[[ 7.60  4.91 -5.57  7.03  0.46 -4.23  0.98 -0.60  1.14  0.39 -4.20  5.80
   4.38]
 [-2.32  5.74 -4.44  3.60 -1.80  7.31  2.97 -5.60 -0.57 -6.41  6.34 -5.18
   4.61]]
=>
[[ 4.38  4.61]
 [ 5.80 -5.18]
 [-4.20  6.34]
 [ 0.39 -6.41]
 [ 1.14 -0.57]
 [-0.60 -5.60]
 [ 0.98  2.97]
 [-4.23  7.31]
 [ 0.46 -1.80]
 [ 7.03  3.60]
 [-5.57 -4.44]
 [ 4.91  5.74]
 [ 7.60 -2.32]]

[[ 1.97  0.35 -1.32 -3.18  0.99  0.47 -1.02  2.16 -0.03  0.03 -1.16 -2.01]
 [-6.57 -6.89  3.90 -2.53 -1.70 -2.09 -4.03 -0.98 -1.61 -0.79  0.44 -2.27]
 [-2.78 -1.78 -2.09 -0.23 -1.71 -0.35 -0.78 -1.44 -1.66 -0.04 -1.45  1.14]
 [ 2.60  0.92  0.87 -0.98  0.57 -1.07 -0.18  0.34 -3.32 -0.30 -5.20 -0.38]
 [ 0.17 -0.05 -1.87  0.73  3.17 -0.04  3.00 -0.23 -0.61  0.54 -1.55  0.94]]
=>
[[-2.01 -2.27  1.14 -0.38  0.94]
 [-1.16  0.44 -1.45 -5.20 -1.55]
 [ 0.03 -0.79 -0.04 -0.30  0.54]
 [-0.03 -1.61 -1.66 -3.32 -0.61]
 [ 2.16 -0.98 -1.44  0.34 -0.23]
 [-1.02 -4.03 -0.78 -0.18  3.00]
 [ 0.47 -2.09 -0.35 -1.07 -0.04]
 [ 0.99 -1.70 -1.71  0.57  3.17]
 [-3.18 -2.53 -0.23 -0.98  0.73]
 [-1.32  3.90 -2.09  0.87 -1.87]
 [ 0.35 -6.89 -1.78  0.92 -0.05]
 [ 1.97 -6.57 -2.78  2.60  0.17]]

[[ 4.30 -1.24  2.09 -2.26  2.08  7.40 -1.80  1.58  0.99 -0.21  0.84  1.16]
 [ 7.33 -0.69 -1.52 -2.98  0.12  1.07 -1.86  0.14  0.49 -0.67  4.95 -0.92]
 [-1.47 -6.28  1.09  2.20  0.31 -6.53 -2.35  1.93 -4.02 -5.68 -0.74 -3.00]]
=>
[[ 1.16 -0.92 -3.00]
 [ 0.84  4.95 -0.74]
 [-0.21 -0.67 -5.68]
 [ 0.99  0.49 -4.02]
 [ 1.58  0.14  1.93]
 [-1.80 -1.86 -2.35]
 [ 7.40  1.07 -6.53]
 [ 2.08  0.12  0.31]
 [-2.26 -2.98  2.20]
 [ 2.09 -1.52  1.09]
 [-1.24 -0.69 -6.28]
 [ 4.30  7.33 -1.47]]

[[-0.12 -2.29  0.09 -6.38  3.67  0.95  3.30  5.30 -4.13  1.30  4.22  3.72
   5.86  0.52 -0.24]
 [ 3.33  0.40  1.65 -4.01 -4.13  6.43  1.18 -5.66 -4.52  6.24 -1.96  0.62
   2.61 -2.79  0.07]
 [-0.17 -4.35  6.21 -0.47 -3.23 -6.08 -4.05 -2.49 -1.46 -6.12 -2.52  3.81
   2.15 -5.86  3.13]
 [-1.95  5.26 -0.88  0.85  5.29  3.27 -5.24 -4.85 -5.98  0.57 -4.30 -6.26
  -4.15 -2.97 -0.26]]
=>
[[-0.24  0.07  3.13 -0.26]
 [ 0.52 -2.79 -5.86 -2.97]
 [ 5.86  2.61  2.15 -4.15]
 [ 3.72  0.62  3.81 -6.26]
 [ 4.22 -1.96 -2.52 -4.30]
 [ 1.30  6.24 -6.12  0.57]
 [-4.13 -4.52 -1.46 -5.98]
 [ 5.30 -5.66 -2.49 -4.85]
 [ 3.30  1.18 -4.05 -5.24]
 [ 0.95  6.43 -6.08  3.27]
 [ 3.67 -4.13 -3.23  5.29]
 [-6.38 -4.01 -0.47  0.85]
 [ 0.09  1.65  6.21 -0.88]
 [-2.29  0.40 -4.35  5.26]
 [-0.12  3.33 -0.17 -1.95]]

[[ 2.74 -1.59 -0.65  2.45  0.47  8.22 -1.60  2.21  3.04 -3.64  1.53  0.59
  -0.62]
 [ 2.62 -2.61 -1.70 -3.05  2.11  0.28 -2.24  0.59 -0.28 -1.09  1.20 -1.12
  -0.48]
 [ 3.09  1.20 -0.82 -0.69 -0.14 -1.23  2.29 -2.21  0.28 -0.25 -2.50  0.34
  -2.95]
 [-0.37 -2.69  4.09  4.18  3.09 -0.51  0.39  0.00 -3.15 -0.80 -5.18 -0.92
  -7.38]
 [ 2.01  2.72 -1.68 -4.77  2.10 -3.89  0.69  3.38 -2.16 -1.63 -0.57 -0.84
   0.95]
 [ 0.18  1.60  0.89 -3.90  2.51 -0.18  2.07 -3.56  2.32  0.11 -1.18  0.39
  -2.54]
 [-1.42  2.24 -4.59 -3.96 -1.81  3.91  0.65  1.42  0.50  0.02  5.22 -0.78
   3.66]]
=>
[[-0.62 -0.48 -2.95 -7.38  0.95 -2.54  3.66]
 [ 0.59 -1.12  0.34 -0.92 -0.84  0.39 -0.78]
 [ 1.53  1.20 -2.50 -5.18 -0.57 -1.18  5.22]
 [-3.64 -1.09 -0.25 -0.80 -1.63  0.11  0.02]
 [ 3.04 -0.28  0.28 -3.15 -2.16  2.32  0.50]
 [ 2.21  0.59 -2.21  0.00  3.38 -3.56  1.42]
 [-1.60 -2.24  2.29  0.39  0.69  2.07  0.65]
 [ 8.22  0.28 -1.23 -0.51 -3.89 -0.18  3.91]
 [ 0.47  2.11 -0.14  3.09  2.10  2.51 -1.81]
 [ 2.45 -3.05 -0.69  4.18 -4.77 -3.90 -3.96]
 [-0.65 -1.70 -0.82  4.09 -1.68  0.89 -4.59]
 [-1.59 -2.61  1.20 -2.69  2.72  1.60  2.24]
 [ 2.74  2.62  3.09 -0.37  2.01  0.18 -1.42]]

[[-0.98  0.62 -4.90 -3.73 -1.75  0.02  0.76 -3.84]
 [ 4.13 -1.06 -0.43  3.36  1.18 -2.94 -0.83  1.77]
 [ 4.44 -0.66  3.79  0.02  0.90  0.43 -1.17  0.75]
 [-8.31  1.11  0.06  1.07 -0.50  1.62  1.43  1.30]
 [ 5.22 -1.07 -4.52  2.97  0.68 -4.81 -0.60  0.36]
 [-0.66  0.36 -7.30 -1.98 -1.65 -2.00  0.77 -3.42]
 [ 3.29 -0.74  4.46  1.59  1.37  0.29 -1.01  2.13]
 [ 1.98 -0.77 -0.97  4.13  1.17 -3.05 -0.42  2.30]
 [-3.80  0.93  3.46 -3.47 -0.77  4.15  0.49 -1.13]
 [ 4.25 -1.06 -3.55  3.34  0.76 -4.33 -0.54  0.92]
 [-7.50  0.88 -0.71  2.48 -0.25  0.46  1.33  1.92]
 [-2.15  0.47 -6.00 -0.81 -1.34 -1.65  0.95 -2.06]]
=>
[[-3.84  1.77  0.75  1.30  0.36 -3.42  2.13  2.30 -1.13  0.92  1.92 -2.06]
 [ 0.76 -0.83 -1.17  1.43 -0.60  0.77 -1.01 -0.42  0.49 -0.54  1.33  0.95]
 [ 0.02 -2.94  0.43  1.62 -4.81 -2.00  0.29 -3.05  4.15 -4.33  0.46 -1.65]
 [-1.75  1.18  0.90 -0.50  0.68 -1.65  1.37  1.17 -0.77  0.76 -0.25 -1.34]
 [-3.73  3.36  0.02  1.07  2.97 -1.98  1.59  4.13 -3.47  3.34  2.48 -0.81]
 [-4.90 -0.43  3.79  0.06 -4.52 -7.30  4.46 -0.97  3.46 -3.55 -0.71 -6.00]
 [ 0.62 -1.06 -0.66  1.11 -1.07  0.36 -0.74 -0.77  0.93 -1.06  0.88  0.47]
 [-0.98  4.13  4.44 -8.31  5.22 -0.66  3.29  1.98 -3.80  4.25 -7.50 -2.15]]
